In the rows, 128 means zero.
The same turns and mirrors carry the whole set onto itself and the rows of a family onto each other. Which other rows belong to the same family as each row named below? List them in the order they appear above.
These 16 rows form 4 families of 4 rows each.
k978: [132 114 101 124 144 111 119  86 121 122 144 149 156 126  89 114 137 145
 136  98 104]
k175: [149 125 106 114 152 143 152 125 117  86 142 133 158 164 130 165 119 107
 132 144 110]
k638: [135 139 134  83  98  91 115 122 113 100 146 105 144 145 129 126 133 129
 111 105 104]
k662: [130 125  92 102 100 137 153 109  84 137 119 115 143 143 103 131 163  98
 113 101 111]
k976: [139 111  96 116 148 128 128 102 132 127 154 149 168 109 101 119 121 135
 136  98 105]
k686: [137 118  89 109 123 146 153  99  95 143 112 122 131 150  99 139 162 101
 109 109 112]
k395: [143 148 143  90 102  93 119 128 138  95 138 126 159 153 121 129 141 133
 120 115 118]
k995: [154 127 124 104 135 151 151 134 120  92 136 122 155 166 133 169 132 100
 122 139 120]
k735: [134 130 101 122 127 132 136 103 127 124 157 149 153 109 100 101 131 142
 139 109 110]
k412: [145 128 148  85  95 106 120 134 132 111 152 112 166 149 118 128 134 132
 109 102 110]
k46: [114 108  95 116 112 144 146 102  84 135 126 131 145 154  96 141 149  91
 126 106  91]
k469: [166 123 111 105 150 139 154 122 136  98 141 126 139 166 121 164 121 102
 108 139 114]
k150: [145 131 105  96 154 126 149 125 125  96 132 118 132 168 131 164 127  88
 124 135 109]
k717: [133 133 137  85 107 102 117 122 127  88 159 108 158 135 130 128 119 134
 121 102 112]
k389: [151 121 104 130 156 119 125 101 125 118 148 156 156 123  96 117 140 140
 146 115 106]
k931: [129 109  92 104 107 131 144  93  93 135 114 130 147 152  95 149 147  93
  99  95 102]

The rest of the family of k175: k638, k662, k389
The rest of the family of k931: k976, k412, k469
The rest of the family of k150: k395, k735, k46

The same turns and mirrors carry the whole set onto itself and the rows of a family onto each other. Which other rows belong to the same family as each row named below? List them in the order they appear above.
These 16 rows form 4 families of 4 rows each.
k82: [133 114 109 112 119 151 162 129 154 120 116 168 141 117 123 126 129 160
 110 138 146 139 166 120]
k129: [134 144 128 164 117 132 147 110 165 149 122 142 120 124 176 133 118 130
 116 108 144 179 146 129]
k451: [157 145 143 168 106 114 122 121 155 157 118  95 129 133 173 135 123 138
 111 121 151 111 129 162]
k811: [133 121 111 110 124 144 171 114 152 119 126 158 141 117 116 117 133 151
 111 144 139 139 165 126]
k378: [135 143 119 168 112 135 147 103 172 153 136 144 138 124 166 137 121 122
 109 110 131 171 147 129]
k187: [150 122 141 118 106 133 139 133 142 122 118 130 126 148 128 127 126 181
 114 150 171  84 157 151]
k642: [153 148 151 171 118 114 128 131 152 156 130 109 134 143 169 133 122 131
  99 117 163 107 136 160]
k546: [152 112 140 120 112 126 132 137 153 121 132 135 128 157 124 129 126 173
 116 164 168  96 162 154]
k829: [137 145 128 160 118 147 150 111 179 147 133 141 129 124 171 131 128 128
 118 114 140 179 139 133]
k819: [153 118 132 121 110 116 133 135 146 126 121 127 125 147 128 133 118 183
 120 167 168  97 161 153]
k674: [151 145 147 172 110 115 129 111 161 160 125 103 127 151 171 145 123 138
 116 124 153 111 136 168]
k536: [130 104 109 116 113 144 160 110 149 118 112 161 132 123 121 116 133 148
 125 133 132 137 170 121]
k753: [137 110 106 111 118 149 162 120 142 124 126 151 142 117 112 126 136 155
 106 142 135 142 175 131]
k853: [133 143 129 167 112 142 144 105 173 156 124 147 133 116 158 136 134 139
 112 105 148 181 153 142]
k651: [155 113 133 116 103 123 146 139 148 121 125 132 116 161 134 142 119 177
 104 158 157  92 151 152]
k182: [156 147 147 166 107 110 135 115 162 153 111 109 125 138 170 135 127 130
 104 115 156 110 123 165]

The rest of the family of k536: k642, k853, k651
The rest of the family of k819: k451, k811, k829
The rest of the family of k187: k82, k378, k674

